A single turn carries every row of the set below to another of its rows. Some are shown first; where does it send the rows asked next?
det: [-22  13  -7 -22  12   5 -18 -21 -24  43   7   2]
geka: [-20  14 -16 -10  13  13   2 -19 -32  30  23  11]
sorav: [  4 -18 -26   3  13 -44 -41   6  16 -11  -5  16]
tik: [ 35 -37  -8 -10  16   4  -6   8 -38  -5   8   1]
soz: [-32   8 -31   1  16  -4   9  -9 -39  16  31  14]
gufib: [  8 -43  -8   1  16  27 -38   0 -41  -9  20   4]
repaz: [-35  17 -12 -15  15  13 -19 -23 -40  14  24   9]
pipu: [ 33 -43   1   0  11   5 -21   6 -40  -1   4  19]
mes: [-14 -30 -32  -6  21  -7  -9  45 -23 -14 -19  25]
sil: [-54  17 -24 -21  19 -20 -19   3 -35  13  -1  12]
Nub: [ 14 -30  -3   8   7 -25 -61  -5   2   0  -4  23]
zipi: [-19 -15 -30  -3  16 -16 -35  31  12  -9 -24  31]
Sopu: [-10 -14 -16   2  12  -3 -61   0  21  -4  -7  23]
vogo: [-38  23  -9 -21  14   5 -31 -23 -25  21  10  10]
pozu: [ 24 -38 -14   4  13  -8  -1  26 -36 -10  -5  31]
vif: [-47   3 -37   1  18 -29  -5  -1 -39  15  22  10]
Kur: [ 28 -39   7   3   8  -4 -51  -9 -21   4   4  15]
tup: [ 10 -29 -25  10  13 -30 -11  31 -13 -13 -13  40]
pofe: [-50   3 -27 -11  17 -37 -26  -2 -31  27   6   2]
pode: [  7 -19 -35   2  16 -38  -6  27   1 -18  -8  24]
kog: [-41  11 -20 -13  18   5  -7 -11 -53   7  24  10]
zab: [  5 -25 -19  12   9 -39 -40  15   6  -8 -13  36]
kopef: [ 32 -36   1  -9  12  -2 -41 -12 -22   2  11  -8]
Tuban: [-51  11 -26 -15  20 -12  -8   2 -51   6  12  11]
gugug: [  3 -28  -5   4  12  18 -63 -15  -5  -4  15   9]
rotim: [-37   9 -12 -23  14 -21 -33 -12 -24  42  -2  -2]
kofe: [  0 -43 -21  -5  21  14 -11  30 -50 -13   3  12]
Rogoz: [ 17 -27  -8  -3  11 -26 -59 -13   5  -1   5   0]
gepi: [ 22 -28 -26  -5  17 -14  11  28 -26 -15  -2  16]
Noka: [-48  23 -15 -24  16 -11 -31 -10 -23  20  -2  11]

tik goes to gepi
zipi goes to Sopu
Now find these:
det goes to geka
Noka goes to vogo
tup goes to zab

A single turn carries every row of the set below to another of its rows. Some are shown first; where does it send the rows asked next?
Bub: [  0   1   8 -31  -8  22 -20 -31  42  28  22 -12  44 -27]
zivu: [-13 -11  19   1 -39  19 -17 -24  23   5 -27 -10  59   8]
purag: [ -1  17  -3  12 -36  11 -16 -27  -6  19  12   8  10 -11]
lifug: [-18 -10  23  18   3  27  -5  18   4  21  15 -40  27 -30]
Dema: [-42  -2  45 -17  -8  20  -1  30  17  32  26 -29  31   6]
guvat: [ -1   4  24  42   0  32 -26 -38   6  23  13 -18  31  39]
buf: [-14   2  11 -16 -48   4   3 -22 -12  13 -14  -4  27  30]
fase: [-25 -18  48 -28 -28  -1  11  -9  -1  32   8 -19  41  27]
lezu: [-27   5  -1 -24   0  24  -5 -18  20  -2  -8 -65  33  -3]
kipi: [-12  10  19 -21  32  10 -26   5   1  18   2 -29  29  54]
bik: [-29  -8  22 -46 -29  20  11  13  21  23   2 -19  33  33]
Pitin: [-36  47  12   2 -30  21 -30 -34  10  13  12 -19  33  -5]
zuvi: [  0  12  19  23   2  31   0 -58  24  33  22 -20  15  21]
lal: [  4 -17   8   9 -14  12 -20 -14 -15  17  31  -5  13 -25]
zan: [  1 -13  25   9   7   4 -33 -15  17  16   3   1  26  58]
raf: [-31  10  13 -20  -3  39  12  21  32  28  16 -47  23  -7]
Lif: [-16  -1  22  -8 -32  -4  -6 -34 -33  16  19 -15  15  15]
norer: [ -7  17  32  15  -3  -1 -17 -26  30  30  -5  15  22  38]
vol: [-34  -2   3 -36 -26  25 -37   6  29  -7  16  -9  27  21]
tulo: [  7   3  20 -18  39  40 -15  -5   4  39  12 -36  55  22]
Rede: [  1   7   1  13  -7  32  -1  -7  25  31  16 -23  20 -40]
taban: [  0   3  -1 -12  16  68  -7 -25   8  25  40 -29  23  15]
gipe: [  1  -6   3 -27  22  55 -11  17  -1  14  -3 -22  47  25]
sorar: [  1  15  21  12  17  55 -29 -23   7  41  42 -17  41  18]
dopa: [-17  20  20  -8  11  14 -22  18   3  14 -25  -1  36  44]

zuvi goes to taban
lezu goes to vol
buf goes to purag
Now find these:
zan goes to guvat
lal goes to lifug

